In the data rows, 128 means zero.
Here are some points:
[123, 131, 144, 128, 124, 135, 130, 124, 131, 124, 127, 124, 134, 131, 132, 134]
[122, 128, 123, 128, 128, 128, 132, 136, 122, 128, 129, 129, 130, 128, 137, 129]
[114, 129, 141, 130, 126, 137, 139, 130, 125, 123, 130, 121, 140, 128, 143, 139]
[138, 120, 0, 122, 145, 69, 114, 197, 73, 155, 142, 166, 91, 105, 119, 86]
[126, 129, 107, 126, 132, 120, 128, 143, 118, 132, 130, 132, 125, 124, 128, 122]
[111, 129, 153, 128, 125, 144, 141, 130, 127, 120, 124, 121, 144, 131, 146, 141]
[133, 126, 108, 125, 131, 119, 123, 136, 125, 133, 128, 137, 118, 125, 125, 122]
[127, 128, 126, 128, 127, 126, 130, 131, 125, 128, 129, 129, 128, 128, 130, 128]
[114, 129, 152, 129, 126, 139, 139, 129, 126, 121, 125, 119, 140, 131, 145, 139]
[126, 124, 34, 124, 139, 88, 123, 186, 82, 146, 140, 153, 107, 112, 131, 103]
[133, 125, 90, 127, 131, 112, 123, 149, 113, 137, 133, 138, 116, 121, 123, 116]
[99, 131, 154, 130, 123, 145, 146, 136, 119, 119, 128, 118, 149, 129, 161, 148]
[115, 132, 171, 129, 120, 150, 140, 113, 137, 119, 122, 115, 145, 134, 144, 145]
[125, 130, 134, 128, 127, 129, 131, 127, 129, 127, 127, 128, 131, 129, 132, 131]
[135, 125, 78, 125, 135, 107, 120, 150, 113, 140, 134, 140, 112, 121, 121, 111]
[126, 125, 115, 126, 129, 123, 132, 140, 118, 130, 129, 132, 126, 125, 131, 126]
[120, 128, 127, 130, 128, 127, 133, 136, 120, 129, 130, 127, 128, 126, 136, 131]
[126, 127, 99, 127, 132, 115, 126, 143, 114, 135, 131, 138, 118, 122, 127, 122]
[113, 130, 156, 128, 126, 142, 138, 125, 130, 123, 127, 118, 143, 132, 144, 142]
[113, 133, 215, 132, 118, 167, 144, 92, 157, 107, 120, 103, 154, 141, 146, 158]
[132, 123, 35, 125, 138, 86, 119, 180, 89, 145, 139, 152, 107, 112, 126, 102]
[108, 133, 156, 128, 124, 144, 142, 127, 131, 119, 125, 119, 145, 129, 149, 144]
[122, 128, 122, 128, 129, 126, 128, 135, 122, 130, 130, 129, 127, 125, 135, 126]
[110, 128, 99, 128, 128, 120, 135, 160, 101, 131, 132, 135, 131, 121, 150, 128]
[137, 127, 81, 125, 132, 106, 120, 149, 112, 139, 134, 143, 112, 120, 121, 111]
[137, 123, 80, 126, 134, 104, 120, 150, 113, 140, 134, 145, 110, 121, 120, 110]
[197, 122, 75, 128, 137, 92, 82, 99, 156, 150, 130, 146, 83, 128, 51, 87]
[104, 129, 140, 128, 125, 139, 142, 140, 118, 121, 127, 123, 146, 128, 154, 143]
[137, 126, 87, 127, 134, 108, 119, 145, 117, 137, 134, 142, 113, 121, 117, 111]
[147, 121, 66, 127, 136, 99, 114, 148, 111, 143, 132, 145, 104, 122, 113, 104]
[99, 135, 198, 130, 116, 164, 153, 114, 139, 110, 123, 108, 159, 136, 162, 161]
[120, 129, 139, 130, 127, 136, 133, 128, 126, 125, 124, 124, 136, 129, 138, 134]
[123, 129, 128, 127, 129, 131, 130, 132, 126, 126, 129, 128, 130, 128, 131, 130]
[113, 130, 140, 127, 125, 138, 138, 130, 126, 124, 128, 123, 138, 129, 145, 136]
[110, 131, 149, 128, 124, 142, 141, 132, 124, 121, 128, 120, 141, 129, 146, 141]
[116, 130, 160, 130, 123, 145, 141, 120, 135, 119, 126, 120, 143, 132, 143, 142]
[124, 131, 119, 127, 128, 126, 128, 138, 120, 129, 129, 131, 129, 126, 134, 128]
Here are 10 more points, each followed by its number:
[115, 130, 153, 128, 123, 139, 139, 126, 131, 121, 126, 121, 141, 131, 142, 141] 0
[111, 131, 167, 128, 123, 148, 143, 122, 133, 116, 123, 118, 147, 132, 151, 147] 1
[124, 124, 40, 122, 141, 90, 123, 182, 85, 147, 139, 152, 107, 113, 133, 105] 2
[113, 125, 92, 126, 132, 117, 135, 161, 101, 131, 131, 136, 128, 121, 145, 123] 3
[96, 133, 190, 130, 119, 162, 152, 119, 134, 110, 125, 110, 158, 132, 164, 157] 4
[255, 114, 32, 128, 146, 62, 38, 64, 184, 172, 130, 162, 36, 131, 0, 41] 5
[126, 128, 127, 128, 128, 128, 129, 132, 121, 128, 128, 129, 130, 126, 133, 129] 6
[99, 133, 194, 131, 119, 163, 148, 113, 138, 111, 121, 107, 158, 137, 159, 162] 7
[137, 128, 82, 127, 136, 106, 120, 147, 113, 138, 132, 141, 112, 122, 118, 111] 8
[134, 128, 87, 126, 134, 108, 122, 145, 115, 137, 132, 139, 116, 121, 121, 114] 9
Which three of these numbered points are nearest to each point below, ignoring the direction in which the first points spread most? Their numbers follow each, nearest first.
[130, 125, 97, 126, 132, 112, 124, 144, 116, 135, 131, 139, 118, 124, 127, 119] > 0 6 9
[106, 128, 109, 127, 129, 124, 138, 160, 101, 127, 132, 132, 135, 120, 153, 132] > 2 3 4
[99, 129, 168, 130, 124, 150, 146, 130, 124, 116, 126, 116, 150, 133, 158, 149] > 4 3 7
[116, 127, 138, 130, 127, 135, 136, 134, 125, 123, 128, 125, 138, 128, 140, 133] > 1 0 7
[111, 126, 89, 124, 134, 115, 135, 167, 96, 132, 134, 136, 128, 119, 150, 125] > 2 3 4
[113, 129, 122, 125, 130, 129, 135, 146, 113, 124, 130, 127, 134, 123, 146, 133] > 4 3 7
[121, 128, 132, 128, 126, 132, 132, 133, 125, 128, 129, 128, 131, 126, 137, 133] > 0 6 1
[123, 127, 143, 128, 127, 135, 134, 127, 129, 123, 127, 124, 136, 131, 137, 137] > 6 8 9
[137, 122, 89, 130, 132, 109, 118, 141, 119, 139, 131, 140, 112, 125, 117, 111] > 8 9 6
[117, 130, 163, 127, 122, 144, 137, 118, 136, 118, 126, 117, 143, 133, 139, 144] > 9 8 6
[138, 127, 78, 125, 134, 103, 120, 145, 114, 142, 132, 142, 113, 119, 119, 109] > 9 8 6
[118, 127, 148, 129, 125, 138, 134, 124, 130, 122, 127, 119, 138, 131, 140, 139] > 6 9 0
[115, 129, 137, 128, 127, 134, 137, 132, 125, 124, 128, 126, 136, 129, 144, 134] > 1 7 0
[255, 118, 70, 131, 139, 77, 43, 47, 197, 163, 127, 154, 50, 133, 0, 57] > 5 8 9
[122, 127, 114, 126, 130, 125, 131, 142, 119, 130, 128, 134, 128, 123, 136, 127] > 1 7 0
[167, 123, 81, 127, 135, 101, 103, 120, 137, 141, 130, 143, 97, 126, 86, 100] > 8 9 6
[99, 133, 174, 128, 121, 153, 149, 129, 128, 116, 124, 114, 154, 131, 159, 152] > 4 7 3
[114, 130, 158, 128, 125, 143, 137, 125, 133, 120, 125, 119, 141, 131, 145, 142] > 0 1 6
[106, 127, 125, 128, 126, 130, 139, 148, 112, 125, 130, 128, 137, 123, 148, 138] > 3 4 2
[112, 130, 141, 128, 127, 134, 138, 134, 122, 123, 128, 122, 138, 127, 142, 136] > 7 1 4
[135, 125, 79, 125, 133, 106, 120, 149, 112, 137, 132, 140, 114, 121, 118, 111] > 9 8 0
[105, 131, 121, 127, 131, 128, 142, 151, 107, 124, 130, 130, 137, 124, 152, 137] > 2 3 4
[103, 130, 143, 129, 125, 140, 143, 142, 115, 122, 129, 122, 143, 125, 154, 144] > 3 4 2
[111, 130, 129, 128, 128, 133, 139, 143, 115, 126, 124, 125, 138, 126, 149, 137] > 4 3 7
[121, 128, 102, 126, 132, 120, 128, 146, 113, 131, 132, 135, 126, 124, 134, 125] > 7 1 4
[126, 125, 62, 125, 137, 101, 124, 170, 95, 140, 135, 148, 114, 118, 133, 113] > 3 4 2
[220, 127, 214, 134, 120, 150, 79, 0, 232, 125, 112, 108, 106, 153, 27, 116] > 5 8 9
[108, 129, 148, 127, 125, 143, 142, 133, 120, 121, 130, 121, 143, 129, 151, 142] > 4 7 1
[104, 133, 159, 129, 124, 146, 144, 133, 124, 118, 126, 119, 147, 130, 158, 147] > 4 7 3
[112, 130, 129, 128, 125, 130, 139, 143, 116, 125, 129, 128, 133, 126, 146, 135] > 4 7 1
[255, 117, 22, 129, 145, 58, 40, 75, 175, 170, 132, 167, 37, 128, 0, 44] > 5 8 9
[56, 145, 255, 135, 96, 241, 190, 61, 181, 70, 105, 59, 219, 159, 210, 225] > 3 2 4
[100, 131, 151, 127, 125, 145, 148, 138, 121, 119, 126, 119, 147, 129, 160, 147] > 3 2 4
[170, 124, 85, 130, 134, 103, 99, 115, 139, 143, 129, 140, 98, 126, 82, 102] > 8 9 6
[139, 128, 85, 128, 134, 107, 116, 142, 118, 137, 132, 138, 113, 123, 117, 111] > 8 9 6
[255, 118, 47, 131, 143, 67, 40, 56, 190, 167, 127, 158, 42, 133, 0, 45] > 5 8 9
[67, 138, 255, 133, 103, 213, 177, 83, 159, 85, 112, 76, 199, 149, 198, 202] > 3 2 4
[218, 128, 205, 135, 122, 142, 80, 4, 231, 128, 113, 111, 101, 153, 25, 110] > 5 8 9
[108, 130, 166, 126, 124, 148, 144, 121, 131, 117, 125, 116, 146, 131, 148, 146] > 1 0 7
[120, 127, 112, 127, 130, 123, 129, 141, 117, 130, 131, 131, 129, 124, 137, 125] > 7 1 0
[115, 130, 142, 127, 126, 137, 139, 133, 125, 124, 128, 123, 139, 128, 144, 136] > 1 7 0
[111, 128, 145, 127, 127, 139, 139, 132, 126, 122, 128, 124, 140, 129, 147, 139] > 7 1 4
[119, 129, 149, 128, 125, 136, 136, 126, 128, 122, 127, 123, 134, 132, 139, 137] > 6 0 8
[131, 126, 97, 129, 131, 113, 125, 146, 116, 135, 132, 136, 120, 124, 128, 118] > 0 1 6
[119, 132, 156, 129, 125, 142, 136, 123, 132, 123, 126, 121, 141, 130, 139, 139] > 6 8 9
[113, 131, 153, 129, 124, 140, 137, 126, 128, 119, 125, 121, 140, 127, 142, 138] > 0 1 6
[112, 128, 90, 126, 130, 114, 135, 160, 101, 132, 133, 139, 127, 118, 147, 124] > 3 2 4
[100, 134, 224, 133, 114, 175, 151, 94, 153, 102, 120, 100, 165, 139, 159, 168] > 9 6 8
[112, 127, 107, 131, 130, 121, 135, 156, 109, 129, 131, 133, 131, 123, 147, 129] > 3 2 4
[118, 127, 117, 127, 128, 125, 131, 140, 119, 129, 131, 129, 130, 125, 136, 129] > 7 1 0
[129, 129, 102, 126, 130, 116, 126, 141, 118, 132, 131, 131, 122, 125, 125, 121] > 9 8 0
[127, 126, 98, 126, 131, 117, 127, 146, 115, 134, 133, 134, 121, 125, 127, 121] > 0 7 1
[123, 127, 124, 128, 128, 128, 133, 138, 120, 127, 129, 125, 132, 126, 137, 131] > 1 0 7
[139, 125, 75, 127, 137, 101, 117, 147, 111, 139, 133, 144, 107, 121, 115, 107] > 8 9 6
[255, 115, 26, 129, 146, 58, 36, 67, 180, 171, 130, 166, 37, 130, 0, 42] > 5 8 9
[228, 124, 164, 134, 130, 121, 70, 19, 219, 138, 116, 126, 86, 149, 13, 94] > 5 8 9
[93, 137, 233, 132, 114, 180, 157, 97, 149, 102, 118, 95, 172, 141, 168, 170] > 1 0 6
[132, 124, 0, 121, 144, 66, 115, 208, 66, 158, 144, 169, 93, 104, 124, 87] > 2 3 4
[129, 126, 99, 128, 132, 115, 126, 142, 120, 133, 130, 135, 121, 123, 127, 119] > 9 0 8
[111, 127, 88, 124, 131, 112, 138, 168, 97, 135, 134, 140, 129, 119, 147, 124] > 2 3 4
[117, 127, 83, 128, 135, 112, 134, 166, 98, 135, 134, 140, 124, 118, 142, 120] > 3 2 4
[126, 125, 27, 122, 142, 85, 120, 187, 79, 150, 139, 156, 103, 111, 129, 99] > 2 3 4
[255, 116, 36, 130, 144, 64, 37, 60, 187, 169, 129, 162, 39, 129, 0, 46] > 5 8 9
[100, 131, 169, 130, 122, 151, 147, 129, 126, 116, 128, 116, 150, 129, 158, 150] > 4 7 3
[147, 123, 72, 126, 136, 100, 113, 143, 117, 141, 134, 143, 106, 121, 106, 103] > 8 9 6
[121, 128, 138, 126, 126, 132, 132, 130, 124, 125, 128, 124, 135, 128, 136, 134] > 6 0 9
[112, 130, 148, 128, 125, 137, 141, 132, 124, 123, 130, 121, 141, 130, 146, 140] > 7 1 4
[180, 124, 88, 128, 134, 102, 94, 107, 146, 145, 129, 144, 93, 128, 73, 96] > 8 9 6
[135, 124, 80, 128, 135, 107, 119, 152, 110, 140, 135, 143, 114, 120, 120, 110] > 6 0 9
[111, 131, 148, 129, 123, 138, 139, 128, 124, 123, 125, 123, 141, 128, 145, 140] > 7 1 0
[230, 119, 46, 126, 144, 71, 61, 85, 165, 162, 131, 158, 55, 128, 11, 62] > 5 8 9
[109, 129, 142, 126, 125, 139, 145, 136, 120, 122, 127, 121, 141, 127, 152, 139] > 4 7 3
[172, 121, 87, 128, 136, 102, 98, 112, 142, 143, 130, 143, 96, 126, 77, 99] > 8 9 6
[115, 127, 141, 128, 125, 135, 138, 131, 124, 123, 128, 120, 136, 130, 142, 138] > 7 0 1
[64, 142, 255, 133, 100, 228, 184, 68, 176, 77, 110, 66, 209, 154, 201, 214] > 3 4 7
[122, 128, 133, 128, 128, 130, 130, 132, 125, 128, 127, 126, 133, 128, 138, 131] > 6 0 9
[129, 122, 19, 125, 141, 82, 118, 191, 80, 150, 141, 158, 102, 111, 128, 95] > 2 3 4
[255, 114, 25, 131, 146, 56, 39, 71, 179, 171, 132, 165, 35, 127, 0, 43] > 5 8 9
[97, 134, 183, 130, 121, 156, 150, 121, 130, 112, 123, 114, 158, 134, 162, 157] > 4 7 1
[110, 131, 133, 126, 124, 135, 138, 139, 117, 123, 127, 127, 139, 126, 152, 137] > 4 7 3
[120, 130, 148, 130, 127, 140, 135, 127, 129, 123, 127, 123, 138, 130, 138, 137] > 6 8 9
[123, 128, 134, 128, 128, 132, 134, 131, 126, 127, 129, 128, 133, 128, 134, 132] > 6 9 0
[255, 113, 31, 127, 145, 59, 37, 64, 185, 169, 130, 164, 39, 129, 0, 45] > 5 8 9
[109, 128, 122, 126, 127, 128, 138, 150, 112, 126, 131, 125, 136, 123, 151, 135] > 3 2 4
